In the data rows, zero lies at 4.5, halfway between 4 and 5.
Some points, one per row:
[3. 6. 5. 5. 4. 4. 5. 5. 7. 5. 1. 2. 3. 3. 4. 4.]
[2. 3. 7. 4. 5. 2. 4. 5. 5. 2. 6. 4. 4. 5. 4. 6.]
[4. 5. 6. 5. 5. 3. 2. 4. 5. 4. 6. 4. 5. 2. 2. 4.]
[7. 5. 3. 6. 4. 3. 7. 4. 7. 4. 7. 4. 5. 5. 3. 4.]
[4. 5. 3. 4. 5. 5. 4. 3. 3. 6. 6. 4. 5. 7. 7. 5.]
[3. 5. 6. 5. 6. 4. 6. 8. 6. 7. 5. 3. 5. 2. 2. 2.]
[4. 5. 3. 4. 5. 6. 7. 7. 9. 3. 9. 1. 5. 4. 3. 6.]
[4. 6. 6. 5. 4. 3. 2. 5. 5. 3. 6. 4. 3. 2. 5. 1.]
[4. 6. 4. 5. 4. 6. 5. 6. 4. 3. 7. 6. 6. 5. 5. 2.]
[5. 5. 7. 3. 6. 3. 1. 3. 6. 4. 3. 4. 4. 5. 5. 5.]
[7. 3. 2. 4. 3. 6. 7. 5. 2. 6. 6. 4. 4. 5. 7. 4.]
[2. 8. 7. 8. 4. 7. 5. 6. 4. 7. 3. 6. 0. 1. 5. 1.]
[4. 6. 5. 6. 5. 6. 6. 6. 4. 8. 3. 4. 3. 3. 5. 5.]
[7. 5. 4. 4. 4. 4. 2. 3. 8. 6. 0. 5. 3. 5. 4. 7.]
[4. 4. 4. 2. 5. 4. 3. 4. 3. 4. 7. 4. 6. 7. 4. 4.]
[4. 4. 2. 4. 5. 7. 7. 5. 0. 8. 7. 4. 6. 5. 5. 4.]
[3. 5. 6. 5. 4. 4. 4. 4. 7. 6. 2. 5. 4. 4. 4. 6.]
32 more points follow, each with its number after it:
[5. 4. 6. 6. 3. 2. 2. 4. 9. 1. 5. 6. 4. 4. 3. 5.] 0
[5. 4. 4. 4. 5. 3. 5. 5. 4. 4. 4. 3. 6. 4. 5. 4.] 1
[6. 3. 5. 5. 4. 1. 2. 0. 4. 4. 4. 3. 5. 6. 5. 5.] 2
[3. 8. 7. 3. 5. 4. 4. 5. 6. 5. 3. 5. 3. 5. 7. 4.] 3
[4. 4. 3. 4. 3. 8. 6. 4. 1. 6. 7. 6. 3. 7. 7. 4.] 4
[3. 5. 7. 6. 5. 3. 4. 5. 3. 5. 4. 3. 4. 3. 4. 4.] 5
[2. 6. 6. 6. 7. 5. 5. 7. 3. 8. 4. 3. 2. 2. 3. 2.] 6
[5. 4. 5. 4. 5. 5. 4. 4. 3. 5. 3. 7. 6. 6. 5. 6.] 7
[7. 3. 3. 4. 5. 5. 7. 5. 4. 5. 4. 5. 5. 6. 4. 5.] 8
[2. 6. 4. 5. 4. 4. 4. 4. 5. 3. 5. 5. 4. 4. 4. 5.] 9
[5. 3. 4. 5. 5. 4. 8. 7. 3. 3. 9. 3. 8. 5. 2. 3.] 10
[7. 4. 4. 6. 4. 7. 6. 6. 4. 5. 3. 3. 6. 5. 3. 6.] 11
[5. 5. 3. 4. 6. 8. 3. 4. 5. 3. 2. 4. 5. 8. 4. 5.] 12
[3. 4. 4. 4. 3. 5. 3. 4. 8. 6. 0. 6. 3. 5. 5. 7.] 13
[7. 7. 4. 5. 4. 4. 3. 6. 9. 6. 0. 4. 4. 3. 3. 7.] 14
[7. 3. 5. 2. 5. 4. 2. 4. 6. 2. 4. 5. 7. 4. 2. 6.] 15
[2. 3. 9. 5. 7. 0. 2. 6. 9. 3. 2. 6. 3. 3. 2. 5.] 16
[4. 2. 3. 4. 4. 5. 8. 5. 3. 0. 6. 3. 7. 7. 6. 4.] 17
[5. 4. 4. 4. 5. 4. 3. 3. 7. 6. 2. 5. 5. 3. 4. 8.] 18
[7. 3. 6. 4. 5. 2. 5. 4. 5. 4. 5. 3. 7. 3. 8. 4.] 19
[5. 3. 4. 3. 5. 3. 5. 4. 5. 3. 7. 4. 4. 5. 4. 5.] 20
[7. 3. 1. 0. 5. 7. 7. 6. 0. 5. 7. 3. 9. 9. 8. 4.] 21
[3. 4. 8. 5. 4. 2. 0. 4. 9. 4. 2. 6. 3. 1. 4. 4.] 22
[3. 6. 3. 4. 4. 6. 4. 4. 1. 5. 5. 6. 3. 7. 6. 5.] 23
[2. 7. 5. 5. 4. 5. 2. 4. 6. 5. 5. 7. 2. 4. 5. 3.] 24
[5. 0. 4. 1. 5. 4. 3. 0. 1. 2. 8. 3. 5. 8. 7. 4.] 25
[4. 4. 3. 3. 5. 6. 5. 5. 3. 5. 3. 4. 4. 6. 6. 6.] 26
[5. 4. 1. 3. 6. 8. 9. 6. 0. 8. 5. 5. 6. 6. 5. 4.] 27
[5. 3. 5. 4. 4. 4. 2. 3. 4. 2. 2. 7. 4. 4. 3. 5.] 28
[4. 6. 6. 7. 3. 3. 3. 6. 9. 5. 1. 6. 3. 1. 3. 4.] 29
[1. 5. 5. 5. 3. 3. 1. 3. 9. 2. 3. 7. 3. 2. 2. 5.] 30
[8. 4. 0. 1. 6. 7. 9. 6. 0. 6. 9. 5. 8. 5. 5. 4.] 31
Which of these numbered points is nearest to each point below, looking only along the 6 directions in which the first points spread most? Its number follows each.
[8. 1. 2. 3. 5. 6. 8. 6. 3. 2. 7. 3. 9. 6. 2. 7.] > 10
[4. 4. 3. 1. 7. 7. 2. 3. 4. 5. 5. 5. 4. 4. 2. 8.] > 7
[4. 3. 6. 2. 5. 2. 5. 5. 4. 1. 8. 6. 8. 4. 4. 4.] > 20
[3. 5. 6. 5. 5. 3. 4. 4. 4. 6. 3. 5. 4. 2. 3. 4.] > 5
[6. 7. 3. 7. 3. 4. 5. 4. 4. 3. 6. 3. 5. 4. 6. 3.] > 19
[5. 3. 4. 4. 3. 6. 6. 4. 1. 4. 9. 7. 4. 7. 8. 2.] > 4
[1. 5. 6. 6. 5. 5. 2. 3. 8. 4. 3. 5. 2. 5. 7. 4.] > 3
[4. 6. 7. 6. 5. 3. 3. 6. 7. 5. 3. 5. 4. 2. 2. 3.] > 29
[7. 5. 3. 7. 4. 6. 7. 6. 5. 5. 5. 3. 4. 3. 2. 5.] > 11
[7. 4. 2. 2. 4. 7. 8. 5. 0. 6. 8. 3. 9. 5. 6. 4.] > 31
[4. 2. 3. 4. 4. 5. 6. 3. 3. 3. 8. 5. 5. 7. 7. 5.] > 17
[5. 6. 3. 5. 2. 0. 0. 1. 8. 0. 2. 5. 6. 3. 2. 6.] > 0
[1. 6. 5. 3. 5. 6. 3. 3. 5. 7. 0. 4. 2. 5. 6. 6.] > 13
[9. 4. 5. 7. 2. 3. 4. 5. 7. 2. 0. 4. 5. 2. 1. 6.] > 14
[5. 5. 4. 5. 3. 6. 6. 3. 2. 3. 9. 4. 4. 7. 6. 3.] > 17
[8. 3. 1. 5. 2. 9. 9. 7. 0. 7. 6. 5. 5. 6. 7. 5.] > 27
